[[ 18   8  25 -72  48]
 [ 57  36 -50  41 -22]
 [-14   3 -33 -63  33]
 [  5 -43 -33 -41   4]
 [-57 -23  74  -8 -73]]
:
[[ 18   8]
 [ 57  36]
 [-14   3]]

[[-64 -73]
 [-23 -15]
 [-63 -65]
 [ 13  24]]
:
[[-64 -73]
 [-23 -15]
 [-63 -65]]

[[-53  41  74 -80  80]
 [-55  59  52 -78  33]
 [-53  61  52 -79 -53]
 [-43  31  76 -63   9]]
:
[[-53  41]
 [-55  59]
 [-53  61]]

[[ 59 -16]
 [ 52  -9]
 [ -3  34]
 [ 50  -8]]
:
[[ 59 -16]
 [ 52  -9]
 [ -3  34]]

[[-55  22 -14]
 [  8   2 -80]
 [-46  20 -23]
 [ -6   8 -64]]
:
[[-55  22]
 [  8   2]
 [-46  20]]

[[-71  52  48 -74]
 [-72  63  75  75]
 [ -7  73  57  72]]
:
[[-71  52]
 [-72  63]
 [ -7  73]]

[[-50 -37 -33   0]
 [-28  16   7  63]
 [ 21  47  28  39]
 [-54 -25 -24  30]]
:
[[-50 -37]
 [-28  16]
 [ 21  47]]
---
[[ 21 -51   8]
 [-34  -8 -75]]
:
[[  8 -51  21]
 [-75  -8 -34]]

[[ 52 -50 -62  76 -14]
 [ 53 -51 -65  79 -20]
 [ 55 -53 -67  82 -16]
 [ 55 -53 -67  81 -18]
 [  3  -2   1   5 -51]
 [ -9   9   5 -13  44]
 [ 54 -51 -65  79 -16]
 [ 55 -52 -67  81 -15]
 [ 55 -53 -67  81 -19]
 [ 55 -52 -67  81 -17]
 [ 55 -53 -66  81 -19]
 [ 55 -52 -67  81 -23]]
:
[[-14  76 -62 -50  52]
 [-20  79 -65 -51  53]
 [-16  82 -67 -53  55]
 [-18  81 -67 -53  55]
 [-51   5   1  -2   3]
 [ 44 -13   5   9  -9]
 [-16  79 -65 -51  54]
 [-15  81 -67 -52  55]
 [-19  81 -67 -53  55]
 [-17  81 -67 -52  55]
 [-19  81 -66 -53  55]
 [-23  81 -67 -52  55]]

[[-14  18 -52  17 -78  -7   8 -10   7   0   3]
 [  8   3 -15   9  28 -29  -5  -1 -20  46 -13]
 [  7  13 -24   5 -27   5   4  -1  -4 -21  14]]
:
[[  3   0   7 -10   8  -7 -78  17 -52  18 -14]
 [-13  46 -20  -1  -5 -29  28   9 -15   3   8]
 [ 14 -21  -4  -1   4   5 -27   5 -24  13   7]]

[[-62 -50 -50 -50 -61 -61 -50 -54 -52  39  63 -52 -56 -46]
 [-60 -52 -51 -54 -64 -64 -50 -50 -53  52 -62 -51 -53 -48]
 [-47 -59 -58 -56  63  63 -61 -59 -59  59  64 -58 -57 -60]
 [-43 -41 -37 -48  62  62 -39 -46 -44  14 -62 -41 -41 -39]]
:
[[-46 -56 -52  63  39 -52 -54 -50 -61 -61 -50 -50 -50 -62]
 [-48 -53 -51 -62  52 -53 -50 -50 -64 -64 -54 -51 -52 -60]
 [-60 -57 -58  64  59 -59 -59 -61  63  63 -56 -58 -59 -47]
 [-39 -41 -41 -62  14 -44 -46 -39  62  62 -48 -37 -41 -43]]

[[ 5 11 13 19 16]
 [18 11 15 17 13]
 [11 11 13 29 13]
 [36 16 13 11 13]
 [ 8 10 13 82 13]
 [ 9 11 13 19 14]
 [38 14 16 14 13]
 [ 9 25 13  9 33]
 [11 11 17 21 13]
 [11 11 13 33 10]]
:
[[16 19 13 11  5]
 [13 17 15 11 18]
 [13 29 13 11 11]
 [13 11 13 16 36]
 [13 82 13 10  8]
 [14 19 13 11  9]
 [13 14 16 14 38]
 [33  9 13 25  9]
 [13 21 17 11 11]
 [10 33 13 11 11]]

[[ -3   4   0  -6  -5]
 [ 51 -48 -61  75 -15]]
:
[[ -5  -6   0   4  -3]
 [-15  75 -61 -48  51]]

[[  0  66  10 -39  31]
 [-24  18 -25 -19  21]
 [-25 -17   3  -8  19]
 [-23   4  -6   0  62]]
:
[[ 31 -39  10  66   0]
 [ 21 -19 -25  18 -24]
 [ 19  -8   3 -17 -25]
 [ 62   0  -6   4 -23]]

[[-23  53 -27 -55 -30 -25  49 -49 -38  37   5 -40]
 [ -3  22 -20 -17  -8  39  22 -41  -9  50  22 -25]
 [  0  -8 -12  -5 -23 -43  -3 -34 -31 -26 -26 -19]
 [ 22 -35  -6   5 -32  45 -60  42  59 -31  50 -46]
 [ -4  37   2  -7 -64 -56  17 -32  11  12   0 -15]]
:
[[-40   5  37 -38 -49  49 -25 -30 -55 -27  53 -23]
 [-25  22  50  -9 -41  22  39  -8 -17 -20  22  -3]
 [-19 -26 -26 -31 -34  -3 -43 -23  -5 -12  -8   0]
 [-46  50 -31  59  42 -60  45 -32   5  -6 -35  22]
 [-15   0  12  11 -32  17 -56 -64  -7   2  37  -4]]
---
[[ -2 -54]
 [-50 -81]
 [  5  43]]
:
[ -2 -81]

[[-45  33]
 [-38 -18]
 [ 22 -78]]
:
[-45 -18]

[[-17 -28]
 [ 43  26]
 [-31 -73]]
:
[-17  26]

[[ 18  27]
 [-37  21]
 [-64  -1]
 [-23 -30]
 [ 29   1]]
:
[18 21]

[[-11  35 -38  67  12]
 [ -7 -46  50 -57 -14]
 [ 13 -19  60 -36 -25]
 [-39 -41  58 -51 -70]]
:
[-11 -46  60 -51]

[[ 11 -65  -1 -17 -10]
 [  6 -77   8 -31 -10]
 [-26 -11 -42  -3 -12]
 [-26  -1 -42   1 -11]
 [-15  -9 -36   4 -11]]
:
[ 11 -77 -42   1 -11]

[[77 68]
 [47 54]]
:
[77 54]
